Small tables with named rows and columns. After each table, cells are looked up by row and column.

tirovev =
fields: zuveno, mopu, ganem, kisaru, sozigi, vaf, paluvor, vof, pak
romiti: [55, 190, 12, 199, 171, 40, 141, 79, 49]
mogi: [222, 17, 177, 55, 28, 220, 164, 43, 212]
dab: [64, 186, 13, 199, 167, 47, 149, 72, 56]
femuze: [137, 36, 201, 14, 54, 155, 55, 156, 147]
deso: [196, 52, 136, 93, 57, 189, 169, 40, 185]
kimu: [7, 171, 70, 129, 167, 14, 39, 182, 20]
nituto: [226, 21, 169, 64, 29, 222, 176, 31, 214]

femuze, vaf => 155
femuze, vof => 156
romiti, vaf => 40
romiti, kisaru => 199
kimu, mopu => 171
kimu, ganem => 70
femuze, pak => 147
kimu, pak => 20
Which row has the largest ganem? femuze

Table vur
        luzame   buvu   loze  ligef
mavoro   1.567  3.831  4.909  3.241
rimomi   1.511  3.888  4.894  3.192
kalu     5.014  6.413  1.962  7.264
lal      1.484  3.719  4.944  3.450
ses      5.775  2.943  5.551  3.381
fav      4.442  7.200  1.065  8.231
dus      6.168  2.894  5.466  3.551
tona     1.481  3.769  4.833  3.043
vadelu   1.749  3.748  5.220  2.923
rel      2.131  3.476  5.116  2.538
pufu     4.841  6.539  1.861  7.311
vab      6.725  3.001  5.443  3.613

fav, buvu -> 7.200
rimomi, ligef -> 3.192
dus, luzame -> 6.168
tona, loze -> 4.833
pufu, buvu -> 6.539
mavoro, buvu -> 3.831
vadelu, loze -> 5.220
ses, ligef -> 3.381
vab, loze -> 5.443
kalu, ligef -> 7.264
kalu, buvu -> 6.413
dus, buvu -> 2.894
vadelu, ligef -> 2.923

Table fevepat
|  | sotivap | labi | tesibi |
|---|---|---|---|
| los | 46.7 | 56.4 | 68.5 |
| mava | 56.7 | 46.4 | 22.7 |
| bopodin | 58.2 | 43.5 | 39.9 |
| visapot | 27.5 | 82.6 | 47.1 |
| labod | 62.1 | 43.5 | 35.3 |
| tase | 62.1 | 44.2 | 35.9 |
| vuz | 40.9 | 57.5 | 22.7 |
| mizu | 25.9 | 82.2 | 41.6 |
| rutub | 55.0 | 63.4 | 34.8 |
| kazat | 59.5 | 44.3 | 68.0 |
| tipe | 61.0 | 45.4 | 27.5 |
| vug | 25.9 | 82.6 | 45.8 |
| sen | 50.6 | 65.9 | 28.9 |
| kup | 58.1 | 78.5 | 68.5 |

tesibi of kup: 68.5
sotivap of bopodin: 58.2
labi of sen: 65.9
tesibi of tipe: 27.5
sotivap of tipe: 61.0
sotivap of vug: 25.9
sotivap of visapot: 27.5
tesibi of tase: 35.9
labi of vug: 82.6
labi of kazat: 44.3
tesibi of bopodin: 39.9
sotivap of los: 46.7
tesibi of vuz: 22.7

gov
         teruf    kiv    pon    teg    kud   zube    fir  sosus  turizuk
tekonem  94066  36768  63875  77816  13855  94908  61780  35575    88026
zalafiv  41411  35221  68877  26423  68585  37350  22632  79193    30478
beke     27493  96970   4128  44747  57985  35390  68712  31472    37546
zer      97821  38017  56339  82316   8289  99767  66587  34414    92543

zalafiv, fir -> 22632
tekonem, zube -> 94908
zalafiv, turizuk -> 30478
zer, kud -> 8289
beke, zube -> 35390
zer, sosus -> 34414
tekonem, teruf -> 94066
zalafiv, kud -> 68585
zer, teruf -> 97821
beke, sosus -> 31472

vikik =
,gazodi,dez,rivosak,vapeta,bakek
vudazil,51,29,67,84,56
gor,81,98,51,43,73
lud,54,72,17,67,77
kegiro,67,54,97,62,48
dumine,72,94,51,43,76

lud, dez: 72
gor, bakek: 73
dumine, dez: 94
vudazil, vapeta: 84
kegiro, gazodi: 67
kegiro, vapeta: 62
vudazil, bakek: 56
dumine, bakek: 76
dumine, rivosak: 51
kegiro, dez: 54
Row with the largest vapeta: vudazil

Table monazu
|  | kesum | dom | ver | ves | lenetut | lasan | gubibom | perotiz |
|---|---|---|---|---|---|---|---|---|
| bomik | 0.3 | -0.6 | 0.5 | 0.0 | 0.3 | 0.0 | -0.3 | -0.2 |
| gok | -0.3 | 0.1 | -0.4 | -0.3 | -0.2 | -0.1 | 0.0 | 0.0 |
| kav | -0.4 | 0.0 | -0.1 | -0.2 | -0.1 | -0.1 | 0.0 | 0.1 |
| fum | -0.8 | 0.0 | 0.6 | -0.2 | 0.3 | -0.1 | 0.1 | 0.3 |

lenetut of kav is -0.1
kesum of kav is -0.4
perotiz of kav is 0.1
ves of kav is -0.2
dom of kav is 0.0
perotiz of bomik is -0.2

Table zir
,roni,sel,vozesez,ros,kitot
takavo,85,192,112,126,128
ton,237,45,182,135,153
ges,132,132,136,142,132
gitibe,100,165,118,132,113
popo,132,139,138,134,131
pep,98,174,115,136,134
zofod,181,89,154,153,142
fav,158,111,160,144,139
rezalud,144,128,134,134,139
gozuta,166,114,156,156,150
nasavit,128,158,121,136,139

What is the ros of nasavit in zir?
136
What is the sel of rezalud in zir?
128
What is the vozesez of ton in zir?
182
What is the vozesez of gozuta in zir?
156
What is the roni of pep in zir?
98
What is the ros of fav in zir?
144
What is the ros of gozuta in zir?
156
What is the kitot of fav in zir?
139

muf
|  | bufiba | pez |
|---|---|---|
| zofo | 132 | 58 |
| pesul | 215 | 3 |
| vevadi | 107 | 169 |

pez of zofo = 58
bufiba of pesul = 215
pez of pesul = 3
bufiba of vevadi = 107
pez of vevadi = 169
bufiba of zofo = 132

vubugek:
cols = sus, firutak
dofido: [105, 98]
ved: [105, 103]
vur: [102, 112]
vefali: [78, 208]
bog: [93, 150]
duz: [118, 44]
tud: [108, 88]

sus of dofido = 105
firutak of tud = 88
firutak of dofido = 98
firutak of duz = 44
sus of ved = 105
sus of vefali = 78
firutak of vefali = 208
sus of tud = 108
sus of bog = 93
firutak of bog = 150
firutak of vur = 112

zukem =
fields: vufefi, bil, fov, poves, fos, dapi, bovanim
pitato: [224, 75, 152, 115, 50, 209, 242]
minuzi: [78, 135, 154, 87, 130, 85, 79]
ner: [92, 193, 51, 193, 167, 72, 172]
nam: [74, 195, 66, 184, 171, 59, 153]
ziv: [58, 190, 78, 158, 183, 50, 132]
zigub: [214, 68, 159, 101, 71, 206, 198]
kazega: [88, 133, 162, 79, 126, 92, 73]
pesaruz: [207, 67, 162, 96, 74, 200, 187]
gukem: [90, 192, 52, 191, 168, 73, 166]
mafusu: [122, 122, 124, 125, 119, 123, 120]
bubitop: [200, 66, 171, 83, 68, 198, 172]

What is the poves of pitato in zukem? 115
What is the bovanim of bubitop in zukem? 172
What is the fov of bubitop in zukem? 171
What is the poves of ner in zukem? 193
What is the bil of gukem in zukem? 192
What is the bil of nam in zukem? 195
What is the dapi of ziv in zukem? 50
What is the vufefi of gukem in zukem? 90
What is the fos of bubitop in zukem? 68
What is the bil of ziv in zukem? 190
What is the vufefi of pesaruz in zukem? 207
What is the poves of bubitop in zukem? 83
What is the bil of kazega in zukem? 133
What is the bil of ner in zukem? 193
What is the bil of bubitop in zukem? 66
What is the fos of zigub in zukem? 71
What is the vufefi of bubitop in zukem? 200
Which row has the largest fov? bubitop

kek:
         zur  zaba  rutu  fel
silisab  5.3   4.2   6.6  4.3
nav      4.3   5.2   8.2  4.3
pamilon  5.2   4.5   2.9  4.5
dasuz    3.9   2.4   0.9  5.0
relovov  5.6   5.1   4.3  4.1
kago     6.0   4.2   5.7  3.5
bimi     5.1   3.5   7.3  5.2
bazimo   4.7   4.6   5.0  5.1
ligizot  4.9   4.2   4.3  4.3
dod      4.9   4.7   6.8  4.3
baturu   4.9   5.8   4.6  4.4
puveva   4.8   4.9   3.2  5.5
lom      4.9   5.5   6.4  5.0
kosemur  3.6   6.6   3.7  4.1

lom, fel: 5.0
kosemur, fel: 4.1
lom, zaba: 5.5
dasuz, zaba: 2.4
baturu, fel: 4.4
kosemur, rutu: 3.7
baturu, rutu: 4.6
puveva, rutu: 3.2
bazimo, zaba: 4.6
relovov, zaba: 5.1
dod, rutu: 6.8
pamilon, zur: 5.2
lom, zur: 4.9
lom, rutu: 6.4
dasuz, fel: 5.0
silisab, zur: 5.3
puveva, zur: 4.8
pamilon, zaba: 4.5
kago, rutu: 5.7
nav, fel: 4.3

Table dopato
        kenon  nen  dor  moguke  ratinur  bamed  nav  fonil
kuro       52  143  147      79      137     65   68    179
rareme     81  205   17     213      172     59  189     49
rud       237   55  163      94       51    222  225      1
fik        67  116  186      40      107     86   46    195
sov        25  146  126      87      142     46   84    172

What is the fonil of sov in dopato? 172
What is the kenon of rareme in dopato? 81
What is the bamed of sov in dopato? 46
What is the nav of rareme in dopato? 189
What is the ratinur of sov in dopato? 142
What is the dor of sov in dopato? 126
What is the fonil of rud in dopato? 1
What is the ratinur of fik in dopato? 107
What is the kenon of rud in dopato? 237
What is the bamed of fik in dopato? 86
What is the kenon of fik in dopato? 67
What is the bamed of kuro in dopato? 65
What is the moguke of sov in dopato? 87
What is the nen of rud in dopato? 55
Which row has the largest moguke? rareme

nav =
fields: bek, soriga, vuvop, vutoto, dov, fiba, kofufot, siz, mogu
zed: [89, 202, 63, 202, 176, 76, 172, 96, 89]
mosen: [217, 76, 175, 103, 81, 212, 194, 64, 208]
zizuve: [99, 196, 59, 203, 178, 82, 179, 83, 93]
benadat: [79, 145, 156, 102, 138, 90, 90, 172, 91]

benadat, kofufot -> 90
zed, kofufot -> 172
zed, vutoto -> 202
mosen, bek -> 217
mosen, vuvop -> 175
benadat, dov -> 138
zizuve, siz -> 83
benadat, soriga -> 145
zizuve, bek -> 99
zizuve, vutoto -> 203
zizuve, dov -> 178
zed, dov -> 176
mosen, fiba -> 212
benadat, bek -> 79
benadat, mogu -> 91
benadat, siz -> 172
benadat, fiba -> 90

